Some points:
tensor([  31,  -46,  -64,  -45, -114,   12,   36,  -82,   63,  -13,  -13,  -48,
          32,   74,   33,   22,   18,   20,    7,   34,   -7,   -9,  -11,  -53,
          21,  -11,  -32,    9,    2,   21,   -6,   12,   37,  -20,   12])
tensor([ 17,  18, -50,  19, -62,   3, -15, -98,  38,  18, -34,  13, -13,  64,
        -20,  45,  32,  -8,  45,   8,  15,  39, -54, -38, -26,   0,  23, -64,
          0, -17,  34,  10, -34,   7,  33])
tensor([-13, -60, -24,  -6, -46,   3,  17, -44,   2,  38,  10, -36, -27,  47,
         13,  49,  36, -25, -24, -41,  28,  -4, -10,  66,  -6, -31,  -4, -58,
         58,  57,   9,   8, -40,  38,   0])
tensor([  3, -50,  19, -17, -52, -25,   0,   6,   3,  11, -35,  -1, -34,   1,
         -2,  45,  50,  50,  34,  39,   0,  -3, -10,  66, -15, -20,  44, -84,
         37,  -8,   3,   6, -53, -15,  13])
tensor([-19,  -9, -71,   0, -30, -24,  51,  13, -45, -10, -23,  13,  45, -43,
          4,  12, -10, -16,  59,  29,  23, -20, -33, 103, -21, -14,  29, -39,
         22,   8,  -3,  23, -22,  12,   2])
tensor([  26,   -7,  -51,   -8,   27,    0,   14,    1,  -43,  -20,    6,  -38,
          -4, -127,   24,   51,   45,   -3,   26,    1,   26,   13,   -2,   15,
         -44,  -32,   22,  -16,   -1,   75,   32,   -1,  -23,  -19,  -10])
tensor([-49,  -9, -13, -32, -41,  -6,  -3,  55, -46,  22, -30,  -1,  -5, -78,
         15,  41,  12,  -9, -33,  46,   2,   3, -37,  32,  20, -52,  47,  56,
        -17,  52,  27,   4,  10,   3,   9])
tensor([ 14,  -6, -15, -41, -13,  -5, -34,  72, -37,   0,  21,   5, -24, -36,
          7,  54, -22,   3,  72, -16,  -8,  24, -45,  43,  23, -72, -14,  47,
        -33, -16,   3,   0,  50,  -9,  30])
tensor([ 19,  14,  -5,  38, -39, -34, -45,  32, -19,  -3,  39, -16,  -6, -24,
        -22,  14,   5, -27,  41,  49,  39, -17,  -1,  -2,   5, -51,  -9,  65,
        -31,  52,  35, -19,  52, -10, -19])
tensor([ -1,  34, -28, -33,  18, -22, -15,  33,  -3, -53,   3,  17, -19,  67,
        -37,   3,  44, -10, -18,  -2,  36,  17, -42,  28,  37, -54, -23,  37,
        -20,  26,  43, -12,  60, -34, -33])
tensor([  4,  17,   6,  -4,  21, -20, -12,  38,  23,  -5,  12,  31,  -1,  61,
        -21,   8,   0, -37,  38,  44,   2,  -2, -39, -42,  39, -23, -36, -16,
        -70,  94, -12,  28,  23, -11, -55])
tensor([ -5,  23, -18, -33,  10,   6, -40,  20,  27, -31,  21,  54, -33,  50,
        -27, -11, -23, -24,  52,  47,   4,   9,  13, -12,  31,   4, -32,  63,
         25,  20,  44,  15, -61,  -3, -58])
tensor([ -7, -31,   7, -49,  -4,  13, -62,  24,  55, -26,  66,  41,  37,   4,
        -43, -21,  11, -11, -20,  39,  -7,  -5,  -6, -38,  40,  34,  -6, -35,
         12, -18,  36,  13, -34,  43, -62])
tensor([   8,   75,   19,   -9,    8,   15,  -10,   35,   34,   19,   28,   -5,
           1,    9,   11,  -40,   -6,   -1,    5,   31,    1,   18,   -3,  -14,
          25,  -35,  -20,  -39,   58,  -60,  -26,  -29,  -34,   17, -115])
tensor([ 43,  30,  46, -39,  -4,   5,  14,  -9, -57, -13,  41,  32,   1,   4,
         30, -31,   0, -38, -23,   9, -27,  22,  26, -60,  22,   1,   5, -53,
         43, -64,  -3,  34,  -9,  28, -78])
tensor([ 43,   1, -15,  11,  30,  13, -25, -37,  15,  25,   7,  63,   4, -71,
         30, -57, -17,   0, -59, -33,   4,  11, -24,  -5,  49,  31, -17, -31,
         80, -29, -47,  29,  -1, -12, -34])
tensor([ 52,  39,  84, -13,  -3,   1, -40,  -4, -30,  18, -18,   2,  48, -52,
         55, -37, -43,  -7, -25, -55,  28,   6,  -2, -11,   6,  47, -30, -53,
         26, -23,  -6,  21,  -4, -16,  21])
tensor([-34,  37,  75,  -5,  11,  30,  -3, -26, -28,  41,  54,  33,  28, -44,
         39, -83,  22,  -9,  -4, -35, -32,   1,  -7,  15, -13,  16, -49,  -8,
         16,  -4, -24, -14,   2, -37,  89])
tensor([ 14,  -3, -14,   7,  19,  31, -21,  -4, -44,  76, -22,  48,  61,  -4,
         -2, -51, -21,   0, -45, -24, -17,  23,  61,  17, -33,  52,  -4,   9,
        -42,  -3, -23, -31,  20, -61,  34])
tensor([ 20,  44,  34,   6,   2,  26,  27,   5, -12,  22,   9, -29,  -2, -38,
        -66,  12,  10,  -3, -27,  -8,  -3, -32,  34,  33,  -8, 117, -16,  47,
        -51, -45, -42, -20,  21, -44,  38])
tensor([  5,   1,  56,   0,  74,   6,  40, -51, -24,  48, -20, -18,  13,  10,
        -84,  -7, -66,  60, -36,   9,  -1, -13,  10,  -6, -52,  20, -17,  42,
        -27,  -1,  -8, -21,  14,   2,  32])
tensor([-32,  -8,  60,  44,  20,  34,  25, -61,  16, -23, -15,  -7,  -6,  21,
        -59, -11, -28,  18, -29, -67, -22, -32,  60,  21, -18, -10,  23,  33,
        -59,  -1,  -7,  -1,  28,  19,  23])
tensor([-13, -11,  -8,  36,  50,  -6,   4, -33,  15, -22, -11, -85, -21,  43,
         -7, -37,  -9,  17, -14, -29, -30,  10,  30,  21, -47,  35,  28,  69,
        -35, -21, -43,  -3,  -2,  61,  11])
tensor([-33, -18,  17,  42,  45, -37,  39, -11,  48, -36, -55,  15, -13,  18,
         43,  30,   0,  18, -17, -51, -11,  -8,  42, -30, -10,  28,  19,  46,
        -44, -37, -22, -47, -19,  57,   1])
tensor([-40, -43, -18,  70,  26,  -5,  38,  45,  43, -45, -10, -27, -47,   9,
         59,   2, -26,  22, -16, -27, -17, -31,  39, -47, -24,  10,  20, -15,
        -19, -51,  16,  -2,  18,  24,  29])
tensor([ -54,  -32,  -29,   61,   47,  -16,   22,   79,    5,  -37,  -31,  -55,
         -17,   43,   26,   -2,  -14,   19,   12,    3,  -27,  -21,   10, -104,
          -3,   10,   50,  -12,   70,   -7,  -11,   -2,    1,  -23,   87])
There is one direction along which these points spread out most. Take the direction at right angles to it along which they spread out most. Then take the direction at right angles to both along which they spread out most. Go by this last direction. For each point below, how far along it does it lie, from 0 to 99? 50 is the average, and the first point above lies past it. One standard deviation of the points above along it is 16.
tensor([-34,  37,  75,  -5,  11,  30,  -3, -26, -28,  41,  54,  33,  28, -44,
         39, -83,  22,  -9,  -4, -35, -32,   1,  -7,  15, -13,  16, -49,  -8,
         16,  -4, -24, -14,   2, -37,  89]) 33
tensor([  4,  17,   6,  -4,  21, -20, -12,  38,  23,  -5,  12,  31,  -1,  61,
        -21,   8,   0, -37,  38,  44,   2,  -2, -39, -42,  39, -23, -36, -16,
        -70,  94, -12,  28,  23, -11, -55]) 55
tensor([ 17,  18, -50,  19, -62,   3, -15, -98,  38,  18, -34,  13, -13,  64,
        -20,  45,  32,  -8,  45,   8,  15,  39, -54, -38, -26,   0,  23, -64,
          0, -17,  34,  10, -34,   7,  33]) 71
tensor([  31,  -46,  -64,  -45, -114,   12,   36,  -82,   63,  -13,  -13,  -48,
          32,   74,   33,   22,   18,   20,    7,   34,   -7,   -9,  -11,  -53,
          21,  -11,  -32,    9,    2,   21,   -6,   12,   37,  -20,   12]) 73
tensor([-13, -11,  -8,  36,  50,  -6,   4, -33,  15, -22, -11, -85, -21,  43,
         -7, -37,  -9,  17, -14, -29, -30,  10,  30,  21, -47,  35,  28,  69,
        -35, -21, -43,  -3,  -2,  61,  11]) 59
tensor([ -54,  -32,  -29,   61,   47,  -16,   22,   79,    5,  -37,  -31,  -55,
         -17,   43,   26,   -2,  -14,   19,   12,    3,  -27,  -21,   10, -104,
          -3,   10,   50,  -12,   70,   -7,  -11,   -2,    1,  -23,   87]) 69
tensor([-13, -60, -24,  -6, -46,   3,  17, -44,   2,  38,  10, -36, -27,  47,
         13,  49,  36, -25, -24, -41,  28,  -4, -10,  66,  -6, -31,  -4, -58,
         58,  57,   9,   8, -40,  38,   0]) 57
tensor([ -1,  34, -28, -33,  18, -22, -15,  33,  -3, -53,   3,  17, -19,  67,
        -37,   3,  44, -10, -18,  -2,  36,  17, -42,  28,  37, -54, -23,  37,
        -20,  26,  43, -12,  60, -34, -33]) 46
